One vector is turned by the same rotation once a tick. Each row is the vector after some number of ticks, and that number follows the row.
The counts run from 0 to 268.
[ -4  24 -14 -10  23 -13   9  51   8  11  -2   6  -5 -14  22  11  24   5
   1  19  19 -21 -10  10   3   7  -2  18  -6 -21 -28  21  17  45  24 -24
  27  35 -44 -17   9 -35 -19 -15   8   4  27   3  -5  20  32  15  -9  14
  -1  -5   0]	205
[-12 -20  10  -6  36  14  12  33   9   9 -34   8 -23   2 -21   7   4  -7
  37  27 -10 -34  -9   5   1 -17 -36 -11 -22 -17  -5  11  30  23  14   8
  18  -6 -36   8  34 -12 -10  28  -7  12   5   0  -7  12  15   5 -30  -4
   2 -14  30]	156
[ 10  28  -4  -1   7  -2   1   7   4 -11  -1  13   0   0   6  -2  14 -19
   4  30 -11 -47   3  -5  -3  -9 -41  27  -6 -28 -41  30  22  15   2 -16
  21  21 -42 -19  28 -21   1  27  -2  14  27 -14  -4   6  38   5 -14   2
 -11 -23  10]	237
[ -9   8  -8  10  18   6  -8  10  31  13 -16 -35 -16   5  24 -14   6  11
  19  16  37  -1 -12 -13  -5 -14 -24  30  -9   1 -23 -19   2  35   1 -12
  35  -8 -42 -11  41   7  -1  39   3  11   7   9  17  -2  33  16 -12   2
 -13 -23  12]	33
[ -7 -17 -13   4  33  28  12  12   0  30   3 -15 -36  -1  32 -10  22  14
  16  29  18  -6 -12  -6   1  11 -29 -13 -28  11 -10  16  14  52  22   6
  13  -4 -33   2  45   7 -21   7 -11  21  16  16  11   5  17 -14  -3 -14
  -9 -17  20]	84
[-27   3  -9  -6  25  -3  10  25 -11   5   1 -16  11 -12 -12  -6  -5   2
   3  43 -10 -39  -5   0   2 -19 -25 -18 -27 -32 -25   4  -1  12  29  11
   5   1 -27 -13  56 -28  -3  42 -10   6  23   4  19 -15  10  10  -7  20
 -24 -17  31]	195
[  0 -13   8   2  27  29 -27 -11  20   6 -10  -4  -7 -11 -14   1  16 -18
  11  21   1 -27  -7  16  -4   5 -22   5 -25  13   9  14   9  44   6  -3
  28   0 -74   1  35  -3 -16  38  13   4   9   9 -16  16  15   4 -13  -8
   6 -28   5]	64
[-18  -7  12  43  28  16 -26   5  15  36  -8  -3 -11  14   7 -18  38   1
  -5  15  36   3 -25   5  -6  -4 -27  23  -1  18 -19  -8  -6  23  27  -4
  18 -13 -57  -5  13   1 -16  20  -9  16 -13   5 -13  19  22   0 -15  -4
 -13 -38 -13]	179
[ -7  11   7  35  21   0 -29  10   7  24   7  10  14   1 -16 -12  30 -11
 -41  21  29  -5 -18  11  -6 -24 -12  21  -4  -1 -21 -10 -18   9  37  -2
  11  11 -40 -13  16   3   3  51   3 -11  -6  -6  -1  25  17  15 -24 -22
   7 -25  -4]	181
[-35   3 -10  20  21   3  -7  10 -12  19  35  -1  28 -22   3   4   8  -7
 -36  35  16  -7 -18   8  -5  -5  -2  10 -18  -8 -32 -13 -18  10  31   5
  -7  11 -38 -19  39 -12  -3  48 -11  -3  14  13  19  -5  15  10 -16  14
  -1 -26  -6]	141
[-25 -10   5  28  18  -6 -34   7 -11  32   4 -15  25   8 -23 -20  25  -2
 -32  31  16 -13 -12  -4 -16 -26 -17   4  -5   1 -10  -4 -25  31  29   1
   5  10 -47 -13  16  -5   5  54   8   4 -15 -12  -6  13  18  29  -1 -14
  -6 -13  -5]	14
[-15 -28   3  42  23   5  -1  31  -9  39  -6  -1 -10   8  23  12  36   0
   1  34  14   0 -20   4   3   1   3  -3 -12   8   2   7   7  52  34  -7
  12  40 -35   8  29  13  -2   8   5   8   0  12 -15  19  26  16  -5 -23
  17   4   0]	45
[  9   0  -7   4  37 -12   4   8  36  21 -35   1 -34  -3 -20  -9  28 -12
  24   2  15 -18  -7  -2  -2 -45 -31   5 -15 -28 -12 -15  22  33  12  20
  26  11 -26  -8  29  -1   1  28   3   3  -7   4 -15  11  27  18 -17 -17
  16 -10  37]	241
[  8  34  -3  10  27  -3   5  24  30   9   1   9 -14 -10   9   3  28   1
  -2  17  29   0 -13  10  14 -36 -17  23 -24 -19 -16  -3  -3  23  34 -18
  28  18 -22  -4  50  17 -11  26  13 -24  31  15  27  13  18  13 -12 -13
   6 -10  24]	202
[-12 -26   7  26  18  -5 -18  30  16  17 -24 -23 -14  15  16  11  11  25
  10  41  15  -7 -10  -7   0  -6   4  -3 -15   0  -1 -18   4  31   3 -19
  20  16 -46   0  30   6  15  41  15   9   3   1  -4  29  36  26 -14 -23
   3 -27  15]	159
[-16  16 -13  14  27  -9   6  29 -10  32  15   5  15 -20  26   5  33 -15
 -21   7  23  -8 -24   6  -8  -1   4  22   1 -11 -34  10  10  47  30 -10
  10  35 -45 -30   8 -11 -13  -7 -13   9   5   1 -20   2  32  14 -14  13
  19  -2 -17]	6
[ -4  -3 -14  20  15 -18   3  16  30  11 -31  -1 -29  14  16   8  24  12
  28  27  14 -11  -6 -18  -6 -28 -27   8  -4 -28 -29 -34  19   6   2   4
   7  13 -43 -11  21 -13   6  27  -4  24 -13   3 -11  16  31  11 -19  -6
   3 -37  22]	73
[-15  30  -4   3  14  -3  -7  25   1   1   4   4  25  -2 -11 -10   1 -17
  -9  29  10 -26 -15   3   0 -33 -26  35 -12 -20 -34   2  -1  11  24 -12
  24   4 -30  -9  41  -5   0  53   3 -12  19  -5  18 -13  16  24 -21  16
 -14 -15   5]	235
[-30   3 -23 -14  31   4  22  31   6   4   6  -6  15 -36  -3  13  -6 -13
   6  24   4 -21 -17   4   0  -4  -3  -1 -20 -26 -30 -10   7  12  19  10
   5   4 -35 -18  54 -28  -8  35 -13   3  22  13   6 -20  20  11 -28  29
   7 -20  20]	28
[-12  25 -16  13  11 -20   8  20   3  -3   4   3   1   0  13  16  36   6
  18  38 -10 -36  -4  14  12 -13 -21  10 -14 -21 -24  14  12   2  17  -6
  17  29 -40   1  36 -41 -13   2  17  -3  38  23   7   6  13   0   0  32
 -33 -24  14]	111
[ -5  20 -32   4  28  -5   8   1   4  34  18   1  -6 -22  24  -8  50 -11
 -10   6  22 -10  -5  -5 -14   1 -20  14  -3 -16 -42   7  10  28  19  16
   1  19 -44 -37  10 -30 -21 -10 -20  22   2   6 -20  -3  28 -11   3   9
   3 -23  -1]	259
[-20 -11   2  18  23 -16 -14  43  14  14 -23 -26   3  11  10   3   5  29
  -1  47  24  -6 -10  -5  -5 -21   0   1 -11 -19  -5 -25 -12  28  18 -17
  12  18 -36  -1  19  -6  17  41  18   1   2   1  10  27  30  39 -13 -13
   2 -15  20]	160
[ -4   0  -9   3  19  13  13   3   2   2  -4  -7 -23  -1  16   1  16  10
  19  43  -5 -35   1 -10  11  -1 -37 -13 -22 -13 -27  19  14   1   6  -5
  13 -10 -33  -6  57 -22 -10  20 -10  18  30   6  19   1  30 -15  -5  -1
 -25 -46  31]	197
[-11 -14  -3 -15  38  -1   8  39  10   4 -33   0 -10 -15 -32   1  -3 -14
  18  21  -4 -36  -9   6  -2 -14 -27 -24 -22 -28  -9  10  17  24  21   9
  17  -1 -41  -8  32 -30 -10  28 -13   7   4  -8 -11  12  15  17 -35   7
   5 -13  28]	155
[ -2  25   8  21  13   0 -29  11   2   7  12  27  20  -2 -20  -9  30 -12
 -41  31  11 -18 -10  13  -2 -25 -19  21 -14 -16 -25   6 -14   5  42  -8
   7  23 -46   1  11  -9  -1  46  10 -16   8 -11   5  28  10  16 -25 -16
   3 -17  -4]	182
[ 13  37   0   1  21  -5   8  26  15   5  12  17 -11 -14  20   9  26  -4
  -8  21  19 -14  -5  14  17 -13 -10  22 -19 -20 -15  21   5  26  34 -23
  26  37 -25  -6  41   8  -7  16  13 -22  41   9  20  17  26  13 -15 -13
   5  -2  16]	203
[-13 -29   3  18  20  39 -12  -3 -11  32  -1   1 -18   6   6 -12  31 -17
  14  23   5 -12 -17  -4 -19   2 -36  15 -16  12  -7  18  20  46  16   9
   5   1 -54   4  15  11 -13  33 -15  34 -15  -6 -22   7  21  -5 -12 -15
   3 -16  -7]	11
[-15 -21 -10 -15  39  19  16  42  -9  16  -4   8 -22 -11   8   2  11  21
   2  43   4 -16   2 -13   0   8 -19 -34 -29 -29 -22   7  12  23  34   5
 -11  12 -26  -1  23 -17  -7  16 -23  10  11 -11  14  20  19  -4 -21 -22
   0 -19  30]	249
[-34 -12 -12  20  15 -11  -6  22 -27  27   1  -5  38  -9 -20   6  20 -25
  -7  23  -1 -28 -18  10 -14 -14  -4   8   3 -13 -25   0   2  33  29  19
   3  24 -46 -16  15 -28  -3  34  -6  16  -9   2 -31 -11  18  26  -7  22
  -1  -4 -10]	100
[-15 -10  -8 -13  35 -21   7  33  11  17 -24  -5   5 -18 -31   1  -2 -16
   3  15   2 -36  -4  10  -4  -9 -13 -14  -8 -29 -19   6  12  26   9   4
  20  11 -42 -27  23 -41  -4  21  -5   2   7  -6 -26   8  25  19 -23   6
  11 -21  23]	154
[-18   5 -10 -13  27  -7  -4  47   3  14  -2 -25  16 -22  13  -3 -11   4
 -14  22  27 -13 -15   0 -11   2   5  17 -12 -13 -18  -1  -4  55  16 -24
  25  17 -34 -26  27  -9   1  32   7   1  12  -5   7  -1  35  41 -21   2
  10  -4   6]	120
[-10 -19  -1  16  29  20   0   5   7  26   6 -27 -26  -4  40 -15  28  19
   2  24  32   2 -12  -1  -2  12 -13  -3 -19  16  -7   6  -6  50  19 -13
  14   1 -40  -7  44  12 -14  10  -4  17  13  12  15  12  28 -11   3 -21
  -6 -22  13]	85
[-17   3 -15  -3  35   1   2  -2  14  23   1   2   1 -33 -31 -12  24 -34
   3  -5  10 -27 -12  12  -9 -18 -31   6 -16  -9 -26   4  11  19  15  32
  11  -6 -42 -27  32 -34 -27  16 -19   7  -2  15 -18  -8   6  -6 -19  27
   0 -29  16]	61
[-10  30 -11  18  17   2   3  27  -4  30  17  10   8  -6  28  10  41  -8
 -10  10  24  -1 -27  15  -4  -1  -2  31 -13  -2 -22  19  14  52  36 -12
  16  37 -40  -8  15  -4 -20  -7   4   4  14  14  -8  10  21  11  -3   9
   9   9 -14]	5
[ 11  22 -17  -2  36  13  -4  14  31  16   9  11 -27 -19  12 -14  39  13
 -19   9  44   7  -9   4   0 -23 -17  10 -32 -16 -11  -8   0  31  42  -1
   4  11 -32  -4  16  13 -18  17  12 -14  12   5  24  27  15   6 -14 -30
  11 -15  13]	2
